In the data rows, 128 means zero.
Here are some points, one per row:
[126  96 154 179  48 159 144  87 142 166 118 122 193 120 122  94 159 102  97 145 135 168 172 166  83 119 153 110 106  69 130 155 155  71 208 113 155 154 106 163 161 100  97 129 118 123  76  99 112 158 149 140 124 103 171 102 106  97 147 150 113 139 158 154]
[121 122  94  67 140  99 113  97  99 116 131 147 125 143 107  97 109 145 154 152 103 128 111 138  93 121  54 130 139 154 188 140  99 133 102 179 194 117 122 160 188  74 144  52 110 148 185 123  82 170 177 175 162 155 130 120 128 106 117 202  91 146 136 115]
[174 116 168 122 154 158  59 142 143 102  96 147 171  99 110  84  90 166  97 158 122 136  95 160 151 155 108 126  66 159 111 174 114  92  93 173  87 125 166  95 176 155 118 159 120 145  80 101 153 143  70  94 122 126 121 157 126 125 176 140  84 127 116  73]
[112 157 124 119 125  86 109  99  88 149 113 110 153 100 113 117 153  49 130 129 162 116 130  94 128  83  92 123  96 149 128 110 142 117 118 144  26 221 158  74 139 116 111 140 105 135 136 163 107  98 145 177  96 140 109 151 162 113 103 143 156 216 150 129]
[117 108 103 147 127  93 140 117 182 135 157 127 116  74 170 151 159 127 150 173 193 114 145 135  93 163 108 120 130 177 174 137  92 155 113 133 163 165 109 132  50 118 161 125 161 133  64 126  86 117 127 118 114 125 162 130 206  85 188  65  92 112  81  87]
[153 159 137 171 126 161 164 138  83 146 115 116  81 158 162 107 173 186 159 123 153 149 104  60  94 156  82 127 121 152 141 128 160  87 105 101 183 164 175 187 109 120 145 195  88 114  91 159 159 137  84 152 126 104 106 170 123 112 119 176 120 105 125 173]
[186 176 138 176 129 134 154 125 152  42  84 176 131 164 146 168 153 109  85 126 134 115 108 127 133 118 163  67 130 115 117  99 119 128  58 142  65 101  96 185 100 100 116  85 136 137 134 149 152 159 117 191 117 152 142 119 100  90 150 136 125 124 143  93]
[ 93 131  92 114 125 164 180 140 132  90 101 133 112  62 107 132 139 138 143 109  46  71 112  77  97 152 138 176 140 171 109 113 149  62 181 133  79 180  99 184 118 138 123 143 145 134 120  81 123 119 129 103 135 126 165  99 132 143  92 150  93 101 122 107]
[118 100 142 126  84 109 165 117 133 116 107  90 133 104 121 171 134 177 176 113  71 119 149 112  68 123 163  74 145  44 187 166 120 169  87 102  77  66 177 100 163 180 103 136 129 183 131 153  70 137  93 117 156 129 134 192 161 146  83 116 115 132 129 141]
[108  95 100 161 145  65 146 123 119  80  70 100 132 164 131 171 116 146  86 130 108 177 104 117 204  82 113 126 121  82  69 141  58  76  91 157 151 160 167 126 117  99 154 146 181  80 117 110  73 131 138  89 134  93 108 128 116 138 127 105  96 121 146 134]
[119 137 143 130 175 130 214 143 145  85 203 156 110 133  91 103 148  64 135 100 150 167 125 187 118 146 132 103 143 133  94 168 148 120 134 113 152 144  84  71 167 157 128 141 117 153 155 165  99 103  89 127 159 108  94 141  75 101  85 101  65 128 111 122]
[119 131 135 146 116 131 158 125 129 223  96 162 109  93 123 115 133 119  50 141 101 160  83 150 153 186 117 118 134 142 118 108  13 170 126 116 129 116 127 158 152 161 125 128 169 151 124 174 162 139 140 149 119 132 116  89 132 179  96 145 138 181  67 152]
[174 117  93 124 138 145 143 105 114  99 135 148 195 180 128 124 163 174 118  78 110 116 143  69  98 154 122 161  66 130 124 145  92 192 124  69 180 158  72  68 115 141 104 167 183 134 155 116 139 107 130 115 166 134 124  83 166 106 173 135 187 145 157  94]
[ 90 172 150  85 106 157 117 132 163 120  82  98 116 154 134  97 132 104 135 101 135 143 143 102 127 135 102 160 134  86 112 148  42 111 124  92 118 125 121 139 131 109 164 102  11 145 199 147 143 128 159 122 125 127 173 149 108 139 191  71 128 109 102 100]
[143 127 174 167 151  98 149 128 142 139  45 101 166 167  98  82 130  50 239  78 124 101 101 178 104  87 114 157 180 137 147 142 114 188 138 146 146  74 119  83  92 111 120 141 147  94  98 120 175 110  96 104 120 158 137 105 146 145  99 154  90 109 118 141]
[128 171  87 136 115 115  99 104 200 148 126  60 115 123 113 135  68 106 157 115 149 160 125 122 159 170 151  45 106 117 122 131 178 168 115 125 116 186  98 151 153  93 145 124 135 142 147 127 121 117 105  35 137 144 119 111 108 116 109 200 162  89  93 150]
[105 103 132 150 191 120  98 127 113 177 157  92 128 100 168 130 108 107 115 172  75 212 105 126 108 127 128 203 104 102  76  57 134 106  85 146 109  66  61  91 102 123 111 135 111 173 126 143 103 128 113 166 137 147 141 125 156  80 122 144 159  41 150 151]
[ 62  96 117 125 196 152 167 116 135 136 135 119  94 185  65 166  76 144 114 168 175  56 226 139  89 163 136 116  81 129 101 118  90 115 123 184 136  91 174 121 105 113  86 170 122 125 130 106 159 121 130 136  98 171 161 127  84 118 120 135 161 150 126 158]
[ 95  79  98  90 125 125  75  86 105  89  90 172  52 115 122 155 127 142 108 128 141 118 121 109 120  63 101 138 173 138 129 115 130 216 141  89 133 110  32 122 136 162 128 153  96 127  58 111 130 147  85  96  87  63 119 147  83  90 165 137 147 172 129 159]
[189 135 112 156  98 178 139  95  77 149 162 107 121  70 130 163  92 107 107 111 155 130 138 143  77  97 122 148 150 175 140 141  88  93  50 108 140 107 139 120 139 120 121  71  84 118 176  99 145 117 148  59  73 132  73  94 132 159 115 108 121 125 170 132]
[115 140 150 199  97 121  97 142 117 155 187 140 135 156  78 104 107 113 131 181 110  73 175  63 164 147 115 145 196 139 173 115 117 115  91 109 119 137  60 149 145 134 122 167 178 108 126 132 124  96 124 136 176 109 115 170 111 175 193 122 111 112 165 113]
[ 74  82 135 140 104 108 100 128 111  54 107 125 152 168 158 123 170 151 102 170 147 150 150 135 149  97 200 137 111 191 182 125 114 111 126 152 130 151 116 128 185 175 159  72  98 109 167 127 187  77 101 152 136 133 125 107 161 144  87 122 149  75  80 170]
[ 96 140 102 119 124 169 114 119  75 173 116 148 161  89 121 127 133 199 133 154 165 125 109  98 162  92 155  65 175 105  43 167 186 151 143 119 142 139 127 106  85 129 127 113 111 135 140 136 130 108 119 151 168 215 146  84 116 148 134 110  63 121 124 145]
[134 154 101  82 118 167 146 115 112 171  88 102 124 157 119 140 133 133  91 109 181 100 137 122 110  96 100 152 127  77 144 133 208  70 177 180 127  99  95 148 138 156 174 122 210 174 125 164 139 124 136 129 111 111  71 137 141 147 141 112 128  91  90  89]
[150 137 137 160 117 151 123 202 168  79 147 118 129  76 136 151  95 162 143 129 184 115 120 131 133 133  70 142 102  87 165 105 102 178 195  77  98 115 136  38 134  92 157 115 145 102 118  92 111 129 165 208 111 111 105 120  68 173  81 164 120  69 124 153]
[135  72 106 131 105 171  93 102 164 106 186 155 131 148 169 129  57  73 169  71 130 114 110 109 153 100 116 122  76 147 111  59 140  90 164 105 130  70 179 160 115 150 148 124 140 120 138 139 132 146 113 136 194 140 136 138 156 134 144 105 104 191 101 170]
[129 142 152 132 134 120 136 184 124 163 114  73 154 137 209 126 108 141 142 155 132  55 129 127 176 142 206 151 116 191  91 144 109 159 186 130 152  90 123 150 142 119 164 100 119 169 138 149 108 150 138 117 122  94 100 157 118  64  92 125 119 184 210 113]
[ 87 175 171  96 161 154 104 187 185 123 153  90 134 140 160 198 143 138  89 109  82 138 109 152 108  68 131 161 147 163 154 132 161 123 126  87 199 170 130 155 154 100  47 132 158 106  87 149  94 114 103 133 106 205 123 160 122 185 161 117 159 167 110 116]
[141 127 135  95 102  65 143 134 138  85 205 118 177  86 104  83 155 149  94 120 122  78  72 135 118 133 135 133 190 100  87 105 141 119 123 135 129  62 193 150 150 139 161 152 115  83 103 163 140  74 192  97 109 144 129 122 113  57 166 150 197 121  98 147]
[163 126 127  85 149 142  63 198 101 172 107 171 163  74 106 128 151 111 134  97 119 126 195 131 178 107 106 124 130 102 197 125 122 120 111 121 159 150 151 193  72 147  92 144 151 107 154 120 118 121  96 120 155 103 141 112  75  44  60  74 165  95 111 113]
[132 130 107 107 126 126  81 136  70  58  61 136 118 131 108 118 104  92 112 119 141 198 150 168 128 222 182 121 162 171 118 114 157 130 159 108 131 101 162 130  91 113  91 163 144 139 117 127 112 134 206 141 142 129  92 165 159 153 149 116 135 127 135 126]
[135 165 115 129  88  80 104 115 143 139 174 137 131 182 100 139 103 120  90 182 101 145  96 130  78  98 125 141 101 135 104 142 193 189 128 114 140 133 171 119  88 137 128 137 118 126 130 144 177 150 160 113 127  58 203 126 108 173  39 100  90 108 132  72]
[148 112 124 143 155 154 149 158 138 150 176 145 120 165 154  92 123 170  95  72 120 144 142 160 144 107 142 144 194 116 176 117 136 131 108 195  67 195 116  84 104 130 163 132  81 137 122 107 142 219 187  95 144 151 138 142 159 132 112 124 150 162 129 154]
[168  94 195  68 158 100 140 108 118 178 145 159  91 148 158 111 127 114 114 119  96  81 140 124 129 146 175  66 103  63  92  93 142 136 152 100 140 172 115 131 123 134 108  98 106  63 146  80 119 116 131 136  78 119  82 163 180 154 125 155  80  80 103  97]
[124 115 149  76 119  94 158 126 131 164  87 163 110 130 147 158  99 138 182 161 120 120  83 193 135 188 121 150 126 117 143 138 199  66  69  89  98 174 133  73 129 134 165  92 146 105 146 124 159 128 121 146 139 109 156  92 107 138 160  93 185 178 182 171]
[ 86 156 129 159 166 147 133 108 130 122 181 168 119 112 125 124 174 116 185 118  63 164 167  87 203 136 110 102 106 150 128 172 174 156 171 155 116  61 183 135 161  97 149 107 131 119 133 121 143 168 130 132  52  99 104  79 169 144 169  91 169 126 143 126]
[189 139 110 126  99  87 118 125 119 134 177 104  34 127 123 122 189 155 173 118 178 154 109 162 171 124 148 154 111 119 112 116  97 121 189 197 119  92 143 157 112 159  75 121 118 141 142  90 111  95  90 129 157 140 166 125 121 184 146 144 173 157 174  95]
There is one direction along which these points spread out most. For each point below, how far along it does it lie, from 0 to 99? The average is 50, and the first point in the table lies past the average. One standard deviation of the points above along it is 16.
[121 122  94  67 140  99 113  97  99 116 131 147 125 143 107  97 109 145 154 152 103 128 111 138  93 121  54 130 139 154 188 140  99 133 102 179 194 117 122 160 188  74 144  52 110 148 185 123  82 170 177 175 162 155 130 120 128 106 117 202  91 146 136 115] : 29
[124 115 149  76 119  94 158 126 131 164  87 163 110 130 147 158  99 138 182 161 120 120  83 193 135 188 121 150 126 117 143 138 199  66  69  89  98 174 133  73 129 134 165  92 146 105 146 124 159 128 121 146 139 109 156  92 107 138 160  93 185 178 182 171] : 31
[105 103 132 150 191 120  98 127 113 177 157  92 128 100 168 130 108 107 115 172  75 212 105 126 108 127 128 203 104 102  76  57 134 106  85 146 109  66  61  91 102 123 111 135 111 173 126 143 103 128 113 166 137 147 141 125 156  80 122 144 159  41 150 151] : 41
[ 86 156 129 159 166 147 133 108 130 122 181 168 119 112 125 124 174 116 185 118  63 164 167  87 203 136 110 102 106 150 128 172 174 156 171 155 116  61 183 135 161  97 149 107 131 119 133 121 143 168 130 132  52  99 104  79 169 144 169  91 169 126 143 126] : 40
[119 137 143 130 175 130 214 143 145  85 203 156 110 133  91 103 148  64 135 100 150 167 125 187 118 146 132 103 143 133  94 168 148 120 134 113 152 144  84  71 167 157 128 141 117 153 155 165  99 103  89 127 159 108  94 141  75 101  85 101  65 128 111 122] : 45
[168  94 195  68 158 100 140 108 118 178 145 159  91 148 158 111 127 114 114 119  96  81 140 124 129 146 175  66 103  63  92  93 142 136 152 100 140 172 115 131 123 134 108  98 106  63 146  80 119 116 131 136  78 119  82 163 180 154 125 155  80  80 103  97] : 51
[135 165 115 129  88  80 104 115 143 139 174 137 131 182 100 139 103 120  90 182 101 145  96 130  78  98 125 141 101 135 104 142 193 189 128 114 140 133 171 119  88 137 128 137 118 126 130 144 177 150 160 113 127  58 203 126 108 173  39 100  90 108 132  72] : 46
[ 74  82 135 140 104 108 100 128 111  54 107 125 152 168 158 123 170 151 102 170 147 150 150 135 149  97 200 137 111 191 182 125 114 111 126 152 130 151 116 128 185 175 159  72  98 109 167 127 187  77 101 152 136 133 125 107 161 144  87 122 149  75  80 170] : 37
[153 159 137 171 126 161 164 138  83 146 115 116  81 158 162 107 173 186 159 123 153 149 104  60  94 156  82 127 121 152 141 128 160  87 105 101 183 164 175 187 109 120 145 195  88 114  91 159 159 137  84 152 126 104 106 170 123 112 119 176 120 105 125 173] : 72
[ 93 131  92 114 125 164 180 140 132  90 101 133 112  62 107 132 139 138 143 109  46  71 112  77  97 152 138 176 140 171 109 113 149  62 181 133  79 180  99 184 118 138 123 143 145 134 120  81 123 119 129 103 135 126 165  99 132 143  92 150  93 101 122 107] : 68
[112 157 124 119 125  86 109  99  88 149 113 110 153 100 113 117 153  49 130 129 162 116 130  94 128  83  92 123  96 149 128 110 142 117 118 144  26 221 158  74 139 116 111 140 105 135 136 163 107  98 145 177  96 140 109 151 162 113 103 143 156 216 150 129] : 31
[189 139 110 126  99  87 118 125 119 134 177 104  34 127 123 122 189 155 173 118 178 154 109 162 171 124 148 154 111 119 112 116  97 121 189 197 119  92 143 157 112 159  75 121 118 141 142  90 111  95  90 129 157 140 166 125 121 184 146 144 173 157 174  95] : 41
[174 117  93 124 138 145 143 105 114  99 135 148 195 180 128 124 163 174 118  78 110 116 143  69  98 154 122 161  66 130 124 145  92 192 124  69 180 158  72  68 115 141 104 167 183 134 155 116 139 107 130 115 166 134 124  83 166 106 173 135 187 145 157  94] : 80
[115 140 150 199  97 121  97 142 117 155 187 140 135 156  78 104 107 113 131 181 110  73 175  63 164 147 115 145 196 139 173 115 117 115  91 109 119 137  60 149 145 134 122 167 178 108 126 132 124  96 124 136 176 109 115 170 111 175 193 122 111 112 165 113] : 80
